Here are some points, each followed by its number:
[ 26  25   0  44   9   0  10  22  34 -11 -36  38  -3  16  17 -70  38  47
  -5 -68 -18 -32] 0
[  11  -44   39    4   40  -29   45   66    5   19    2   14   28   18
   67  -33  -16    0 -101   -5  -44   22] 1
[ -20   35  -25  -23  -17   10  -79 -127  -25   41    7  -85  -19  -31
 -127   13   -9    3   45   44   22   -2] 2
[ -15 -127   -9   16   -5   59   12   31   54   -6   27  -31    0   16
   26    2  -40    0  -46   21    0   38] 3
[  0  34   7  14   0 -62  50  32  -8   9  -5  38  23 -10  39  14   8 -33
 -24 -47 -32 -40] 4
[   4  -15 -102    7  -79   26    0  -25   36  -19   39    8  -26   15
  -39   27  -29   19   42    1   37   15] 5
[ 19  13  15  21   4  17   8  35  13   1 -56   9   7  15  26 -51   5  17
   2 -46 -29 -29] 6
[ -2  16  23  25  -8   9  40  -6   3  -5 -54   0   9 -35  16 -39  26  25
   7 -37 -19 -38] 7
[  0   6 -13 -91 -12  -2  -9 -37 -45   1  28 -26 -12 -30 -32  14 -32  -7
  24  33  13  32] 8
[-12 -45 -71   6 -59  28 -21  -9  40  -4  14  -7 -19  16 -12  14 -16  19
  21   2  42  22] 9
[-16 -54 -50  -7 -46  17  20 -11  20   0 -10 -16  -9   4  -3 -18 -62 -18
  -9  41  12  43] 10
[-31   0 -17 -68   0  26 -18  -4 -21   6  38 -11 -20  16 -17   9 -13 -12
   1  33  18  63] 11
[  8  74 -15 -63 -30 -59 -32 -62 -65  46  -1  -3  24 -30 -53  18 -26 -19
  42  41 -17  44] 12
[ 47 -40  -8  12  12   9   3  13  43 -14  26   0  47  15  19  39  11 -83
 -24  19  -1  52] 13
[ 58  22  -5 -24 -14   2   0  10  19  -8  50  16  30  13  -7   4 -12 -62
 -10  -8  22  22] 14
[  2 -10 -29   8  26  -2   5 -11   3  -3   8   2   3 -35 -12  -8  -2  38
 -31 -19 -20  33] 15
[ 21 -22  -7  43  17  41   0  53  30 -17 -11  24   6  30  43 -24  22   1
 -15 -37 -33 -21] 16
[  -7  -10  -58   -6 -108    2    2   -4   25   15  -25    3   -8   10
  -15    0  -37    2   20    5   37    3] 17
[  43   -6  -12  -34   -3    0   -3   15   -7   14   35    4   58   19
   23   42  -14 -127  -18   34   -4   47] 18
[ 51  38   0   6  18   0   4  -5   0  42 -44  31  46   0   0   0   0  16
 -15 -53 -97  15] 19
[-18 -23 -42 -13 -80   1  30 -25  23  23  -5  -3   4   0 -16 -27 -65   8
   1  28   2  11] 20
[ -31   40   34   26   20    4  -13  -30  -15    0  -12  -21  -46   -3
  -23  -27   12   40    8  -11  -19 -101] 21
[  2  61  -4 -47 -29 -32   9 -28 -42  29 -11  -4  23 -69 -25  22  -4 -23
  42  15  11 -10] 22
[  1 -28  45 -11  19 -27  19  29  -7  -1 -68 -17  45 -23  33  -8  -4  11
  -1 -41 -72 -17] 23
[  0 -50 -26  18 -63  19  39 -13  52  30 -12 -20  18 -50  -7  -2 -70   4
   7  32  -7  22] 24
[ 53 -12  30  42   4   0  21  36  49 -15  -2  22  63 -18  32 -21  26   5
 -38 -52 -21  -6] 25
[  0   1  11 -26  12 -85   2  41 -40 -15 -19  18  26  19  38  21  -1 -31
 -18 -17 -38  -9] 26
[ 27  63  44  25 -14 -33  51  18  -4 -17 -50  35  31 -36  37  27  43  -9
  49 -16  21 -37] 27
[-33  32  18   0  12   0 -13 -40 -24  35  -8   0 -43  -2   0 -12  30  23
   5   3  -5 -84] 28
[-107  -44  -10  -24   14   33   -5  -12  -43    6   52  -18  -97   28
   -6   -4  -25   23  -22   69   33  -16] 29
[-49  40  25  -6   9 -17 -19 -30 -47  21 -30 -29 -36   3 -15 -26   9  18
   7   1 -24 -89] 30
[ 32  26   2  -6  19 -44 -20  27 -18   5 -42  49  34   0  12 -24  12   5
 -11 -49 -69   1] 31
[-55  20  27 -25  27  12 -11   4 -42 -43   4 -18 -49 -11 -12  25  22  54
  46   0  40 -41] 32
[ 13 -44  -2 -14  24   9  12  21   0  11  49 -13  16 -23   5  -1 -61   0
 -51  -1 -35  38] 33
[ 95  72   1  41 -18 -46   3   6  16   7 -22  58  57  21   7  -9  44 -25
   1 -48 -12   7] 34
[-50  27  40 -27  -9 -49 -10   0 -67  39 -38 -42 -17  -6 -20   6  -8  -4
  35  29 -19 -51] 35
[ 90  20  26  68  12 -26   0  -3   0   0 -13  41  81 -45  17   0  21 -12
 -28 -24 -44  11] 36
[ -7 -56 -14 -21 -62  17  22  10  20  31   9 -19   8  -6   3 -43 -99 -10
 -26  31  -2  25] 37
[ 70 -35  37  60  19  10  48  49  55  18   1  30  69   7  56 -30  21 -35
 -74 -32 -30   0] 38
[ 38  33 -26 -42  -7 -23 -12  -3  -5   0  32  14  37  -5 -12   3 -18   0
  -3  17  -7  30] 39
[-34  14 -13 -46   0  10 -75 -80 -38   0  -3 -74 -29   5 -84 -34 -13 -12
   1  36  21  -5] 40
[ 33  29  33  -1   3 -45   8  -9  -5  25 -44  11  54 -23   0   3   0  21
  19   0 -82  -8] 41
[ -6  31 -25 -48  -3 -70 -19 -14 -76  30 -25   7   6  31 -11   2 -21 -32
   0  25 -18  57] 42
[-17  21 -45 -78  -9   1 -28 -11 -40   8  55  16 -20  11 -27  27 -27 -14
  32   0  20  36] 43
[ 35 -26  53   2  32 -12  19  50   6  17 -25  15   0  13  36 -26 -13   3
 -40 -69 -82 -11] 44
[ 40   0  -1 -11 -10 -40   0  -5 -12  28  -6  33  41 -18  -6 -14  -3  19
  17 -56 -72 -22] 45
[ 89 -18  37  77  14  -5  23  40  71  -2 -19  37  84   0  38  -4  38 -11
 -39 -64 -24   0] 46
[ 47  18  32  23   7 -14  36  32   0   2  15  50  46   4  47  12  17 -42
  -5  32 -15  26] 47
[  0  28 -38  22   3  -4   4 -23  10   1  29   0  -5 -31 -27  10  17   0
  -4 -36  -5  13] 48
[ 33  17  50  31  16   0  47  70  20 -27 -29  44  32  -6  67  -7  32 -17
  -5 -11  10 -19] 49
[-19  -2   9 -22   5 -19  26  19   0 -42 -17  -5  17 -19  44   1   2 -20
  13  25   2  -6] 50
[ -2  25   5 -19 -20 -27  11  -8 -24  27 -53 -21  24 -43   8   8  10 -36
  22   4  -1  -3] 51
[-25   0 -42 -42 -53  -5   1 -29   2  33  -2 -16  -3  -9 -22 -16 -77   3
   0  34  15  39] 52
[-32  36  12  37  30   6 -16 -47  -5  28   1   3 -44  -1 -24 -25  37  55
  -9  -4  -9 -75] 53
[-13   0 -76 -32 -83 -18 -22 -10 -12   0 -31 -12 -10  12 -14   9 -33 -12
  59   8  12   6] 54
[ -5 -24  25   5 -10  12  28  10   0  -4 -14 -11  24 -31  23  -8  -6   9
  15 -16 -35 -25] 55
[ 32  10  29   7  -4  20  33  14   2  11  13  12  13 -15   3 -27 -45   4
  -5 -16 -36 -20] 56
[ 46 -21   6  35  29 -34  30  79  19  -7  47   0  22  46  58  29   6 -41
 -64 -37 -37  -8] 57
[ 27 -33  22  27  14  55  17   7  49  13  57   8  -6   3 -11 -52 -10  13
 -82  -9  25  32] 58
[-16  22 -21 -84  13  -7  -6 -15 -47  36  43  13 -17   5 -28   2 -52 -24
  -8  46   0  58] 59
[  27  -17  -10  -42    1  -27   13   -8   -2   25   35   -7   67  -11
   16   21  -21 -126  -36   48  -21   57] 60
[ 28 -30 -39  42 -65  36  35 -17  70   8  22  10   2 -22 -13  10 -47  14
   5   7  14  11] 61
[  8  14  -3  -4   1  31 -59 -77   0  60  21 -67 -17   0 -84  -7 -31   0
   3  26  17   4] 62
[  8  -1  21  16  22  30  -5  42  17 -10 -32  23 -14  40  21 -92  14  43
 -37 -54  -7 -17] 63
[-27 -44 -27 -34  33  32   3   5   0  -9   0  -8  -8 -22   2  32 -27  -8
  -7  48   0  43] 64
[-17 -55   0   7  28   0  17  18   1 -10   9  -9   0  -4  15  -7   5   7
 -57  -3   3  39] 65
[ 63 -24   0  23  23 -32  20  50  19  21   1  38  77  21  49   1 -10 -58
 -59   0 -56  27] 66
[ -94  -34   -1  -16   14   46   -9  -14  -24   -4   41  -35 -103    0
  -27   -3  -37   58   -2   46   29  -29] 67
[  2 -76  -3  13   0  41   0  41  54 -11  -4   0   2  12  15 -30 -46  17
 -28  -8  13   6] 68
[ -81   -7  -27   13    5    0  -22  -31  -19   -7   42    0 -122   32
  -33   24   13   54   24   54   53  -15] 69
[ 47 -33  -4  26  38 -25  16  63  11  13  46  61  20  71  59   2  -7 -41
 -91  -2 -47  41] 70
[ 31  34  50  25  -1 -20  55  10  17 -13 -14  27  44 -61  25  31  12  -1
  33   3  -9 -15] 71
[ 29  24   9  27   7 -42  27  40   0  -9  -4   0  22 -23  39  34  27  11
   4 -62 -16 -41] 72
[ 47  28  18   4   6 -39  18  23  -3  36 -61  29  61   2  25 -14  -4  -8
   8 -74   0 -20] 73
[  0   3 -30  25 -10  64 -84 -85  23  20  32 -77 -32  -6 -98  23  20   8
  37   6  43 -24] 74
[-44 -65  17   3  48  44  -9  33  -2 -17  38  -7 -35  45  29 -39  21  14
 -73   0   0  24] 75
[  0 -12 -16  -6  20  -4   0  14 -15  -5  17   1  -5  -4  -6  -2  -9   6
 -31 -20   4  26] 76
[ -2   8 -16   5  18 -22 -22  -3 -10   6 -38   6  -9  25 -10 -13  32  29
  -9   0  11  41] 77
[ -9 -57 -63  10 -36  36  -8 -17  55   0  19 -11  -5 -21 -17   7 -48  38
   7   0   3  27] 78
[ 53  39  36  48  -1   4  31  34  33   0  -3  50  37 -21  43  10  46   4
  21 -17   7 -15] 79
[ 65   0  10  39 -15 -36   2   8  33  -1 -24  26  73 -21  23   0  50  -2
  -1 -54 -22  -1] 80
[-25 -11 -25 -74   5   8 -10 -11 -35  23  16 -15 -13   9  -8  10 -27 -44
   4  37   0  61] 81
[ -3  38   7  -6 -36 -17  13 -24 -13   4 -40 -16  11 -54 -13  23  44   8
  56 -16  36 -17] 82
[ -2  -9  21   2   4   6 -10  47  -5 -32 -70  -3   9  15  28 -14  12  23
  37 -37 -22 -34] 83
[-97 -36 -16  -4  16  27 -21   3 -27 -11  13 -27 -92  22  -1  30   9  31
  19  49  38 -32] 84
[-27   1   7 -29 -14 -28 -25   7 -42  -4 -77 -17  17  19   8 -13   1   6
   0   1 -42  -4] 85
[-127  -15    0  -24    8   13    0  -27  -51    1   -3  -36 -113   11
  -25   15   -7   52    0   59   46  -34] 86
[-31 -51 -44 -25   0   3  11   5   4  -8 -23 -32  -7  -2   4   8 -55 -25
  19  26  15   3] 87
[ 10  24 -35 -40   8 -49 -31   9 -49  21  12  19  10  25   0  14 -40 -16
  -1  17 -24  45] 88
[ 18  24  52  35  10 -21  53  29  22 -10 -52  27  35 -40  50  11  43   4
  15 -16   8 -27] 89
[ -46   17   -9 -127   -8  -33  -27  -20  -89   17    1  -24   -9    8
  -20   11  -49  -41   27   52   -1   37] 90
[-25   6 -13  -8  -4  29 -64 -70 -10  10 -24 -97 -22 -27 -73  12   0  -1
  41  16  23 -37] 91
[   0 -107  -61    4  -27   47  -10   14   41   -8    0   -8  -17   27
    3   11  -50   -1  -25   32   18   38] 92
[ -4  -1  15  11  15   7  37   0   7 -77   4   7   8 -40  32   6  13  10
  12  12  15 -10] 93
[-39   2 -13 -67  -5  14 -21 -17 -34   0 -10 -24 -26   7 -21  18   5 -13
  43  12  40  20] 94
[  7 -10  10  -5   0  -8  30   4  -7  27  17  -9  12 -40   3  13 -26   3
 -19  -9   0  18] 95
[ 48  15  70  31  19  14  40  46  26  -4  18  46  28   3  40 -17  14  -3
   0  -5   9   7] 96
[ -12  -27  -17   12   -4   54  -78  -55   22   15    5 -101  -24   -6
  -64   23   15   -5   29    9   30  -17] 97
[ 49 -13  56  46  12  37  26  53  49 -33  37  39  25  14  41   1  31   8
 -20 -17  24   5] 98
[  0 -55 -40  17 -73  32  14   2  54   0  23 -14  12 -40  -4  25 -60   7
   0  15   8  -4] 99
[  0  27 -25 -71   2   4 -14 -16 -32   9   9   0 -16 -10 -30  24 -36  -3
  46  17  11  35] 100
[-107    1   -4  -18   -3   25  -17  -20  -41   -5  -19  -38 -117   17
  -27   -3   -5   62   40   33   45  -39] 101
Which two points above are nearest to each new point by angle, seen from the average point of the numbered points? Their numbers follow each, nearest first.
[ 30 -56 -12  65   2  67   0  32  75 -38  41   1   3  -3  17  17  39   3
 -28 -22  39  11] 98 58
[-27   7 -16  -8 -13  36 -76 -75   0  15 -18 -95 -31  -7 -87  -3  15   5
  38   6  43 -33] 91 97
[  31  -52   39   29   42   12    0   66   41    9   42   21   21    6
   58  -25  -25   -4 -103  -26  -30    7] 1 38
[ 18 -45  29  41  40  43  27  52  42 -86  27  12   4  13  51  10  15   0
 -16  13  29   7] 98 93
[ -3  -1  27  -9  20 -13  18   0 -20 -57  -5  20   1  33  44  -3  14 -24
  -2  31  41  18] 50 93
[-11   0 -18 -30   0 -50  -1  14 -49 -60   0  20  13  17  36  22  18 -38
  38  52  13  18] 50 26
[ 73  22 -23   1  -2 -11  -2  16  41  -3  19  24  46  -4  10   0   5 -74
   5 -17  14  12] 14 34
[-12  -4 -61 -32 -61 -10  10 -44   0  20   8 -12   8 -50 -32  14 -93   4
  34  37 -15  23] 52 20
[ 15  34 -11  44   0  16  -9   3  17 -39 -44  20  -3   2   5  -4  65  50
   0 -65  -5 -45] 0 7
[ 50  39  29  81  11  20  56  29  57 -33   2  58  13 -32  32   7  62  18
   2 -38  27 -38] 79 89
[  9  10  -5  41  25  17   4  17  27 -69  -7  39 -15  36  31 -22  67  23
  -7  -5  50  11] 98 0
[ 18  85  -2 -18 -15 -52   8 -15 -44  -9 -16  22  11 -13  -3  26 -14 -19
  58  22   4  -7] 22 12
[-28  28  -7   0  34  13 -16   0  -5 -46 -11  14 -54   6  -7  44  93  52
  44 -10  47 -27] 32 69
[ 11 -20 -63  10 -82  15 -14 -28  41   6  42  16  -2   1 -36  14 -46  22
  21  22  19  28] 5 9
[  0  75  -8 -40 -35 -41  -5 -49   0  21 -18  -8  24 -64 -40  12 -11 -14
  45  14  -3   9] 22 12
[ 11 102 -21 -29 -42 -71  -8 -34 -47  14 -24  17  14 -37   0  48  -8  -5
  85   2  -1 -24] 22 12
[ 12   0  12   0  10   7  36  25  18 -89  -2  14   4 -41  27  25  18  16
  34  -4  31 -29] 93 50
[ 40 -20 -15  -2   7  -9   0  10  30 -33  18  -7  61 -30  10  85   2   0
  24  14  -8  20] 13 71
[ 23  -6   0  13  20 -34  -2   0   2  23 -85  20  39  45  33 -40  38   2
 -21 -53 -60  16] 31 19
[ 68   1 -26  15   7 -12   0 -10  47   1  28  16  68 -22   9  71  14 -76
  10  15  -6  45] 13 18
[ 19  16  10   2 -31   1 -10 -16   3  25 -20 -20  16 -24 -12  37  35 -11
  44 -15  36  -1] 82 51
[ 62  25  23  34   9 -44  40  -9  14  25 -18  42  82 -27  23 -28  19 -28
 -45  -3 -42  28] 36 66
[ 20  51  18  -2 -15 -12   2  -4 -11  18 -68  10  12  11   0 -59   5  26
  28 -38 -25  -9] 6 7
[-26  26  25   3  30   6   1 -10 -35 -20  -6  -4 -54  21 -13  23  31  11
  30  17   0  -5] 32 101
[-23  21   6 -12   0 -30  18  -6 -31 -60 -36   7   6  -2  25   0  37  -5
  28  25  23  12] 50 93
[-31   0  25  11  15  -7 -22 -26 -21   7 -33 -13 -43  -3 -27 -27  15  57
  18 -20  -8 -88] 21 30
[-15 -65 -28  14   0  22  10 -18  43   1  -1 -18  12 -22  -8  -2 -33  29
   4  27   5  29] 78 24
[  21  -49   34   26   56   -1   47   50   25   24   38   37   17   21
   57  -53  -12  -12 -127   -8  -42   29] 1 70
[-18 -11 -99 -35 -83 -18 -20 -15 -12  10  -9  -3 -12  16 -18  31 -60 -25
  53  33  18  20] 54 17
[ 22  24  25 -26  25   0   8  34 -40  45 -57  30  47  27  40 -27  -7 -25
 -22 -37   0  -5] 73 31
[-54  17  34  -6  14 -22 -33 -28 -51  21 -33 -34 -45  37 -22 -18  16  14
  14  24 -13 -54] 30 35
[-65 -68   7  -3  32  60  -5  14   4  -2  49 -22   0  32  -7   0 -24  37
 -66  31  14   5] 75 3
[-27   0  24   0  61  55 -19  41   0 -27  71   6 -64  64   4   1   6  18
 -38  18  37  12] 75 29
[ 23 -14  -3 -39   8 -20   9  -5   9  -4  23  -5  55 -27   1   8 -18 -61
 -25  29 -12   0] 60 18
[-39 -23  31   0  61  64  19  18   7 -36  25  -8 -68   6   4 -25  28   0
 -30   1  32 -14] 75 67
[ -70   24   22  -81   20  -23   -6    9 -106  -14    8  -15  -43   13
  -11   11  -24  -11   22   42   12  -17] 90 35
[ -47   12   27   30    8    9  -17  -15   -8   -4  -34  -20  -56   25
   -7  -21    0   45    8  -29   14 -104] 21 30
[-21 -17 -24 -55  39  12 -34  -6 -15   2  13   7 -20  30 -20   8 -21   4
  -4  39   6  68] 11 81
[ 18  43 -11   0  26 -23  -9  22 -20 -59  17  54   0  40  28  -6  13 -12
   2  31  24  23] 47 49
[  8 -30  28   4  19   0  14  41   5   0 -20   5  31   9  30 -38   9  -3
 -36 -51 -52 -14] 44 23
[ 24   0  -9  19   4 -61  -3   6  10  -1  30  34   0  -4  16  73  20   1
   4 -18 -37   5] 72 4
[ 14 -11  46   2  20 -53  49  24  -6  41 -27   7  35   9  48 -27   0 -32
 -67 -15 -45  15] 1 66
[-33 -14 -31 -62  12  14 -24  -2 -24 -20  -4  -5   0   7 -18  40  -5   1
  44   0  25  40] 94 100
[ -2 -30 -19   8  16  16  -1   8   6 -19  43   0  -7 -11  -7   3   4  27
 -36 -22   7  24] 76 65
[ 40  28   3  22 -32   0   7 -34  21  32   6  -8  27 -51 -22  50  10  -3
  45  -9  18  12] 82 22
[ 12  -6  -9  17  13 -79  16  15 -16  -5  17  45  34  22  39  57  43 -33
 -22   4 -31  23] 26 47
[-13 -28 -26 -37  31  37 -34 -14   2  -5   0  -7 -16  17 -21  14 -14   4
  -4  34   2   0] 64 11
[-28 -11 -23 -47   6  25 -21  -5 -18 -30  -9 -24 -30  13   0  17   4 -13
  29  14  28  28] 94 11
[-29 -16  -7 -40  11  10   0  -6 -23   1 -26 -27 -10  -4   4   0   0 -31
  36  32  20  32] 94 81
[ -9  -6  26 -22  19 -89  17  37 -34 -17 -26  23  35   9  37  30   8 -20
 -12  -2 -31   4] 26 4
[ 40 -26   3  -2  -7  -4   4   9  33   0  14 -11  62   2  25  44  19 -84
  -1   4  20  38] 13 18
[  2   0 -47  34 -55  34 -12  29  57 -25  -8   6  -8  10  13  -9   6  21
   8 -31  28 -19] 9 5
[  8 -25  25  49  23  57  23  29  37 -25 -19  13 -11   3  26   0  18  47
 -45 -52 -15 -34] 16 63
[  7   0  20  29  31  20  14  39  14 -92 -21  32 -16  28  38 -11  40  21
  19   5  45  -8] 93 49
[   2    0   30    2   12   30   15   16   10    8  -42    0   -3   12
   15 -127   -4   36  -44  -31  -33   -4] 63 6
[ 54 -14   2   2  -4 -11   8   7  43 -11   0  -8  64 -17  12  65  14 -78
  19  -2  19  31] 13 18
[ 37 -16  53  -1  20 -19  43  15   7  70 -18  15  56   3  26 -57   0 -15
 -64 -43 -95   9] 44 1
[ 25  -3   6   0   7   8  18  30   8  13   0   7   5  -5   8 -16 -37   5
   0 -30   2  11] 56 44
[  23  -37   34   34   57  -29   47   39   31    1    7   32   31   -2
   56  -25    2    0 -109    0  -59   26] 1 38
[ -81   55    9  -96    8  -63  -29  -26 -127    4  -24  -11  -36   20
  -18    8    0    0   44   58   14    4] 90 35
[  47  -18  -15  -17   16  -22    6  -11   20   24   29    6   69    0
    3   39  -29 -100  -27   49  -30   70] 60 18
[  0   1  21 -21  21 -14  31   3 -32 -44  -1  12   6  15  25 -29  -2 -25
 -19  52  17  38] 50 47
[  2  42 -15 -57  -1 -55 -24 -23 -56  27  16   1   5 -15 -38  -7 -42  12
  -4   3 -20  37] 12 88
[-38  37  -1  -5   0  19 -20   0 -27 -54  23  10   0  13  -7   7  44  41
  18 -13  33 -48] 32 21
[ 28 -20 -59  41 -79  45  11   0  85   0  19  13  -6 -12 -10  -3 -31  39
  18 -17  27  -3] 61 78
[  51  -14    7   35   37   -2   16    8   42   29   -3   32   52   -9
   18  -28    1    0  -47  -43 -121   17] 19 44
[ -3  39   7 -10  16 -24  17  12 -24 -49 -32   0   0  14  31 -26  19 -10
   7  16  23   4] 50 93
[ -5 -12  -8  -8 -15   7   0 -11   0  -1  25 -22  24 -65   1  35  15 -16
  10  20   1   7] 22 82
[-10 -48  31  70  30  59   2  18  44 -10  19 -10 -43  39  10 -21  44  19
 -48 -21  29 -40] 75 16
[ 85  93   0  18 -31 -68  -2 -11  -5   6 -26  48  71  -9   0   0  25 -21
  21 -46 -24  -4] 34 80
[ -33    0    8  -23   -4   43  -59  -71   -6   25   -6 -127  -17  -31
  -81   -6  -26   -7   17   21   12  -20] 91 97
[   3    1  -67    0 -127    0   -6  -13   16    8  -10   -8    1   -8
  -17   11  -41   -8   57    7   31    0] 17 54
[-75   9  -3 -23  34 -12 -27   7 -53 -48 -28  -6 -45  18   6  15  58  26
  32  18   0 -17] 32 84
[-17  26  12 -25 -12 -25  10 -10 -46  20 -67   9   5  24   5 -65   5  -6
  -1   0 -28   1] 85 42
[ 66   1 -12  25   9  17  20  -5  62   2  53  18  49 -27  11  27  15 -56
 -27 -12  10  23] 13 14
[ 76  86 -32  35 -26 -49 -12  -4   9  -1   4  69  48   5   0  47  42  -8
  39 -40 -12 -16] 34 80
[-20  10 -13 -27   0   0   2 -26 -30   3  -5  -6   0 -48 -21 -16 -17  40
 -21  -3 -23  26] 15 8
[-36 -80  48  19  42  44   2  20  15   5  18 -33 -23  27  13 -39   3  18
 -67  12  -1 -11] 75 65
[  3   8 -45 -19   6 -27 -18   0 -31   8  35  12   9  -7   6   2 -17   0
 -22   1 -29  27] 88 39
[  7  -7  38  17   0 -13  35  54  -1 -31 -26  22  38 -10  68  29  41 -27
  17  13   2 -12] 49 89
[-28  -9 -41 -48   0   2 -42  -5 -24 -27   5  -3 -14  11   0  63  12   3
  57  22  15  33] 94 43
[ 37  37  -7   5   0   2 -13   5  12   3   1   0   8 -36 -14   0  -8   7
  36 -19   2 -21] 82 22
[ -1  32   0  -3 -14 -33 -29  15 -23  -3 -85  19   2  46   5   5  39  11
  66 -26   8  -9] 83 85
[  5 -51  -3  29  43  24  29  18  22  13  23   4  -1 -14  11   0  -6  15
 -61 -12 -11  34] 65 58
[ 14   6  25  28  32  19  39  20  28 -73  -6  22  -2 -11   0 -18  17  21
   1   4  35   4] 93 98
[ -1  57  21 -20  -5 -34  -7   0 -33  19 -80  18   8  18 -21 -52  10  39
  31 -13 -16  14] 85 77
[ -9 -23 -60  -9 -94  11  -5   0  17  13  14   5  -8  16  -6 -25 -40  -5
   0  13  29  10] 17 20
[ -29   -5   11  -40   -8   18  -47  -73  -26   39  -11 -121   -8  -28
    0   -2  -37  -19   25   32    6  -21] 91 40
[-10 -53 -81   2   0  33 -33   8   0 -28  12  -5 -15  33 -10  28 -15  19
  39  -2  41  17] 9 5
[ 19  45  -1  -6  17 -76   0  11 -15   7 -20  44  11  22   6   5  16  19
 -13 -35 -18   3] 31 34
[   0  -12   -1  -44   -1    6  -14  -25  -71   -1  -13  -43 -104   16
  -20   -8  -14   36   19    0   38  -24] 101 86
[ 30  11 -20  51  14  28  16  16  38 -74  52  46 -11   5  15  30  37  18
  12  -7  30 -10] 98 93
[  -3    1    1   24   20   15   14   37   12 -127   -3   22   -8   11
   31   14   49   13   24    0   46  -12] 93 98
[-39 -18  32  23  43  15 -22 -11 -22   0  13 -12 -50  58 -10 -36  10   8
 -50  28 -18 -34] 75 29
[ -8 -16 -63 -12   0   1   2  -4   0  -3 -11 -15  -4  -2   5  20 -39   0
  34  11  17  -4] 87 54
[ -7 -23  12  -3  30   9 -10  47   0 -54  20  18   0  50  39 -19  19  -1
 -22  21  31  27] 75 98
[ 28 -32   2  42  20  55 -13  69  41 -35   3  24  -7  54  32 -33  18  22
 -19 -49 -16 -18] 16 63
[ 10  38 -31 -19 -83 -38  22 -50 -12  38 -13  -4  19 -56 -30  25 -61  -7
  60   0  -9   5] 22 12
[ 37  14  14  17  -6  24 -22  -4  32  19   0 -11   7  -8 -25  -5  28   8
  14 -25  31  15] 74 97
[  46   41    3   25   30    0   21    5   11   43  -50   49   50    2
   21  -47   18   12  -26  -65 -106   -4] 19 31
[-17  37   2 -32  -5 -30  18   7 -40 -72 -13  -2   2 -30  14  10   1 -11
  41  22  15 -22] 50 93
[-11  44 -34 -44   8 -65 -31 -15 -72   0 -13  20  -7  14 -26   4  -8   3
   0   7   0  31] 42 88
[ -81  -42    2    8   17   70   -8   -8    3   -6   37  -24 -112   22
  -18  -18  -12   73  -16   22   40  -28] 67 29
[ 52 -22  50  12   9 -35  33  44  13  23 -24   4  90 -16  46  14 -12 -49
 -19  -9 -41  12] 66 38
[ -4  -8  10   3  15   1  32  30  -4 -54  -6   4   3   2  48 -18  14 -27
 -14  18  16  -2] 50 93
[  4 -41  41  48  32  38  37   0  41 -84 -10   6  -4  -2  40   6  31  28
  -3   2  43  -2] 93 98
[  0 -70  41  30  30  57  -4  28   0  -7  29 -21 -26  40   0 -42  15  21
 -74 -14  10 -12] 75 58
[  0  -9  29   5  39   4  14  14   1 -91  -2  18  -1  15  22 -28   0  18
 -17  29  32  34] 93 98
[ -9 -18 -28 -16  22   0 -38  19 -22 -24   0   0   3  13  -7  28  -2  21
   6  -9 -15  31] 76 88
[-47 -42  34  27  53  17  -9  -8  -5  31   1 -25 -32  28   5 -19   0  21
 -39  34 -30 -29] 75 29
[-28 -17  27   2  50  44  -4  17 -17  -3  70  11 -59  57   6 -33  19  12
   0  16  32  14] 75 29
[-14 -25  -9 -26  28 -22  -4   6 -30  -7  -3  -6   1  -8 -10  -8 -21  19
 -34  -5 -17  36] 76 65
[ -26   36   24   28   -2    5   -5  -10   -6   -7  -16  -17  -44  -15
  -13    7   32   39   35  -42    6 -127] 21 28
[ 21  15  26  38   6   4  44  56   0 -34 -26  36  25 -14  67  -2  47 -20
  -2 -18   1 -35] 49 89
[-22 -23 -19 -62  15  34 -25   2 -12  -1  22 -12 -20  25 -12  21  -8 -13
  19  25   0  55] 11 81
[  4  15  -5  28  -2  24  20  16   0 -22 -18   9   3 -49  11 -11  10  42
  23 -46 -33 -65] 7 55
[ -15   24  -23  -22  -15   35  -99 -122  -12   26   14  -97  -29  -20
 -127    9  -14   12   53   24   34  -17] 2 91
[-43  31  50   0  43   5   1 -19 -44 -20 -12 -20 -48 -13 -27  13   3   0
  42  20  28  -6] 32 101
[ 16  20  17   0  15 -39  -8  15 -11  22 -52  15  42   8  21   0  30  12
  -4 -56 -73  -5] 31 19
[  1 -11 -21   9  18 -11   8  -5  -1  -6  -9 -10   7 -38  -6   0   0  26
 -11 -20 -16  23] 15 48
[-15 -53 -18  17  46  11 -10  19  10 -19   3  -2  -5   9  13 -12  21  28
 -53  -3 -12  45] 65 75
[ -3   0   0   0 -79  11  -5 -20  29   2 -16  -4 -18   0 -28   9 -42  19
  50   1   0  18] 17 54
[ 68  55   3  19 -25 -62 -11  12  -8  15 -43  28  61  19  19  37  22 -36
  44 -27 -19   4] 34 73
[-18 -36   8 -30  25  35  26 -10   5   7   9 -30  -5 -37  -7  36 -29 -12
  16  37   5  33] 64 87
[ 14 -19   5  15   7  18   0  -6  22  -9  25 -19   9 -55 -16  14 -18  42
  -8 -33  -8  11] 15 78
[ 48 -13  14 -29  -2  -1  19 -11  23   9  39 -13  61 -26  -1   8 -33 -83
 -29  21 -11  55] 60 18
[ 20 -37  59  48  18  44  44  50  47 -22  22  23  19   3  52 -25  39   3
 -49   0  16   2] 98 96
[-13 -38   7 -20  32  -8  23 -15  -8  22  19 -18  17 -52  -2 -32 -51  16
 -65  26 -42  53] 33 95
[-17  -8 -12 -22   8  44 -84 -72  -9  33  33 -86   0  -7 -87 -11 -29  -3
   0  29  17 -11] 62 40
